Some points, each followed by its number:
[-0.7  0.3 -0.5 -0.6  0.6  0.4  0.5 -0.4] 0
[ 2.   0.9  1.4  0.4  0.6  0.5  0.2 -0.7] 1
[-2.7  2.1  1.2 -0.2 -0.8  1.2 -1.7 -1.2] 2
[ 0.2  0.1 -0.4 -0.4 -0.6 -0.5  0.4  1.3] 3
[ 0.4 -1.6 -0.7  0.9 -1.3 -0.3  0.6  0.3] 4
[-0.8  0.4  0.7  0.7 -1.5 -0.3 -1.1 -0.4] 5
[-0.8  0.3  0.1 -1.   0.1 -0.8 -0.7  0.4] 6
[ 0.8 -0.5 -0.3  0.1 -0.1 -0.1  0.7 -0.3] 7
[-0.7 -2.  -0.2  1.   1.9 -1.3 -0.2 -0.3] 8
[ 0.3  0.3 -1.  -0.6 -1.1  0.2  1.1 -1.1] 9
[-0.1  0.2  1.8  0.  -0.7 -0.9 -0.9  0.7] 10
[ 0.4 -0.2  0.2  0.   0.9 -1.7 -1.2  0.3] 11
[-0.2  0.   1.4 -0.3  0.1 -1.  -0.1  1.4] 12
[ 0.1  1.3  1.1 -0.5 -0.2  0.6  0.2  1.2] 13
[-3.  -0.5 -2.3 -0.8 -1.3  0.6 -1.8  0.1] 14
[ 1.2 -0.6 -2.1  0.4 -1.2  0.   0.9  0.5] 15
[-0.5  0.2  1.4 -0.8  0.1 -1.2 -0.1  2. ] 16
[-0.2 -0.2 -0.4 -0.4  0.  -0.8 -0.4  0.2] 17
[ 0.3 -0.5  0.3  1.4 -0.1  1.3 -0.3 -0.7] 18
[ 1.2 -0.3 -1.7 -0.4  1.2  0.6  0.8  0. ] 19
[-0.4 -0.2 -1.2  0.3 -0.4  1.   0.5  1.1] 20
[-0.7  0.2 -0.7 -1.5  0.6  0.2  1.2  1.2] 21
[-0.7  1.   0.3 -1.1  0.1 -0.9  0.6 -0.8] 22
[-0.2 -0.7 -0.7  0.2  0.6  0.4  0.4  0.3] 23
[ 0.4 -0.2 -0.7 -0.1  0.1 -0.1  0.2  0.1] 24
Which three points above are nearest to each new point by angle, seen from the average point of the numbered points? Their numbers follow each, nearest first.
[-0.1 -0.6  0.2 -0.1  0.1 -0.7  0.1  0.2] 8 11 12
[ 1.4 -0.6 -1.2  0.4  0.2 -1.   0.9  0.2] 24 7 15
[-0.8  0.   0.7 -0.3 -1.1 -1.1  0.   0.5] 10 16 12
[ 1.   0.8  1.2  0.1  0.9  0.7  0.4 -0.2] 1 13 18
[-1.2  0.7  1.1 -0.6 -0.1 -0.1 -1.2 -0.5] 2 6 5
[-1.1  0.5  0.5 -0.4 -0.8  0.8 -0.1  0.3] 2 13 5
[-3.   0.2  2.2 -0.4  0.6  1.6 -2.5 -0.7] 2 5 6
[0.2 0.1 0.4 0.  0.4 0.8 0.7 0. ] 1 18 13
[ 1.   0.  -0.6 -0.3  0.3  0.9  0.1 -0.2] 19 24 7
[-0.2 -0.4 -0.3 -0.2  0.4  0.3  0.2  0.3] 23 19 0
[-0.1 -0.7  0.8 -2.9  1.8  2.6  1.6 -1.1] 0 21 19
[-1.   0.3 -0.2 -0.4 -0.2  1.3 -0.2 -0.7] 2 0 14
[ 0.5  2.9  2.7 -0.4 -0.5  0.4  0.4  1.7] 13 10 12
[ 2.3 -0.7 -1.5  0.9 -1.   0.7  1.3 -2.5] 7 9 24
[-0.3 -0.4  0.2  0.2 -0.4 -0.8  0.   0.3] 10 12 4
[-1.8  0.2 -0.5  0.   0.1  1.3 -0.3 -0.9] 2 0 14
[-1.5  0.3  0.3  0.1 -0.6 -0.2 -0.6  0.3] 2 5 14
[-0.1 -1.  -0.1 -1.1  0.3 -0.6  0.7 -0.4] 7 8 22
[-0.6  0.2  0.3 -0.1 -0.1  0.1 -0.3  0.5] 2 13 10
[-2.2 -0.3  1.4 -0.9 -0.1  0.4 -1.  -0.5] 2 6 5
[ 1.   0.2  0.1 -0.3  0.2  0.3  0.6  0.5] 1 7 19
[ 1.4  2.9  1.6 -0.2  0.2  1.   0.3  1.1] 13 1 10
[ 0.2 -0.7  0.6  1.4 -0.8 -0.8 -1.9 -2.6] 5 18 11
[-1.3 -0.5  0.5 -1.6  0.9 -0.3 -0.4 -0.5] 6 22 0
[ 1.4  0.3 -0.8  1.9 -1.1 -1.   0.1  0.4] 15 4 7
[-0.6 -0.2 -0.5 -1.3 -0.1 -1.9 -0.3  0.5] 17 6 11
[ 1.7  3.1  0.6 -0.5 -0.3 -0.1  0.4  2.8] 13 3 16
